In the data rows, 128 means zero.
Here are some points:
[145 175  73 136 104 181 210 135 168  75 103  87]
[ 65  98 139 120 139 101  18  71  82 234  82 141]
[152  90 151 124 116 172 126 148 132 116 156 123]
[122 101 172 119 134  85 130 109  73 194 140 132]
[118  55 215 100 124 179 125 180  76 149 147 158]
[133  81 170 101 131 114 102 138  80 139 153 132]
[152 170  63 142 110 170 226 140 165  70 107  90]
[106 149   8 130 173 130 143 121 122  90  89 173]
[ 99 174 114 148 103  39 145 131 115 133  96 114]
[137  92 146 128 122 163 140 144 130 122 167 117]
[152 121 211 130 100 212 182 163 188  94 160 105]
[ 98  68 158 112 150 134  68  99  40 182 108 150]
[113 101  52  99 143 102 101 125  13 162 100 165]
[134  83 176 103 140  97 119 132  62 148 149 137]
[112 118  53 118 151 118  90 115  90 110 119 147]
[118  88 166 123 136 210 103 121 130 144 126 129]
[130 181 255 204  72 255 255 165 236  44 173  67]
[146 127  86 128 159  85  84 131 137  94 140 151]
[131 114 102 142 167 133 121  90 192 146 106 146]
[149 122 190 131  96 255 255 204 235 110 187 136]
[119 101  61 116 255 127  50  82 230 131  86 194]
[151 126  78 126 100 139 162 156 126 140 164 117]
[137 114 141 131 101 129 109 136 137 131 151 122]
[ 61 102 222 133  93  94 128  79  60 255  98 174]
[129 101 145 121 110 140 125 144 128 124 164 105]
[131 154 176 162 111 208 183 105 246 121  96  85]
[123  88 151 107 131 165  98 125  82 166 134 136]
[151 142  70 133 108 174 199 155 142  84 141 109]
[163 209 106 162  71 189 255 150 210  54 120  63]
[119 160 182 140 107  64  33 118 175  68 114 105]
[130  86 148 116 128 143  88 126 100 143 135 132]
[114 136  91 133 148  87  77 110  96  92 112 138]
[176 183 103 130  76 165 232 179 176  99 163  85]
Then 10 other points, each followed by its number:
[119  60 196  98 155 249 166 180 103 157 158 154] 0
[139 101  80 110 142 118 108 133  68 135 135 128] 1
[116 120 146 133 100  81  92 109 121 155 129 115] 2
[121 155 123 140  96  61 138 113 139 116 127 100] 3
[127  87   9  71 251 157 131 137   0 200  90 199] 4
[102  79 129  98 149 140  53 105  78 197  99 140] 5
[158 104  87 104 163 119 119 142  56 145 155 150] 6
[ 95 166 170 152  79  67  90  96 170 149  85 103] 7
[122 141 134 144 123  88  50 110 142 116 125 130] 8
[147 129 170 140 101 148 167 154 168  98 157  97] 9
Which of these numbered points is nearest to each point below, ignoring the 2 directions in which the first points spread most? Its number follows each.
[104 158 109 148 108  62 107 109 116  99 115  90] > 3
[ 95 152  83 139 135  39 120 101  83 138 100 135] > 3
[ 59 171 176 151  64  64  61 100 164 213  79 125] > 7
[121 111 109 131 162 155  51  92 149 150  96 142] > 5
[160 152  95 131  97 167 175 159 145  79 151  98] > 1
[152 136  94 125 104 149 160 150 135 108 150 107] > 1
[124  72 185 111 127 208 179 162 133 147 147 147] > 0
[161  95  64  90 165 120 142 142  30 161 145 154] > 6
[160 194   0 131 202 171 255 116 197 207 117 152] > 4
[170 165   0 103  99 255 255 222 153 122 156 121] > 4
Here are 10 other points, each followed by its number:
[136  86 179 118 117 146 107 140  96 126 163 133] 0
[121 150  93 139 149  66  73 116 136  62 116 138] 1
[130  89 234 114 145 116 106 123  55 139 149 147] 2
[124 119 103 137 169 132  83 104 179 153 111 142] 3
[ 87 166  76 144 159  57  58 103 115  59  61 150] 4
[ 96 122 255 119 100 137  47 132  90  94 105 132] 5
[122 118 125 133 122  90  63 104 123 142 131 121] 6
[124  97 130 123 131 114  85 107 112 146 127 118] 7
[ 76 156 173 162  57  57 146  66 167 228  86 112] 8
[138  83 255 101 160  95 181 117  22 155 145 141] 9
Which of these numbered points is nearest to each point below, ignoring the 2 directions in which the first points spread most? Its number follows each.
[127 152 160 148  86  76 106 107 160 139 142  99] > 6
[122 146 118 135 120  77  87 120 113  84 126 122] > 1
[134  90 255 126 158 105  98 129  23 102  99 153] > 2
[ 94 220 233 196  20  56  92  94 216 116 101  91] > 8
[150 115 129 112 161  85 115 131  51 139 149 134] > 2
[162 127 119 149 187 128 243  94 255 198  96 150] > 3
[169 142  82 119 119 155 113 148  84  85 117 132] > 0
[107 155  80 134 141  69  67 109 119  65  96 144] > 1
[124  60 228  82 158 149 125 116  17 164 149 164] > 2
[105  93 129 120 133 117  68 105 103 169 128 120] > 7
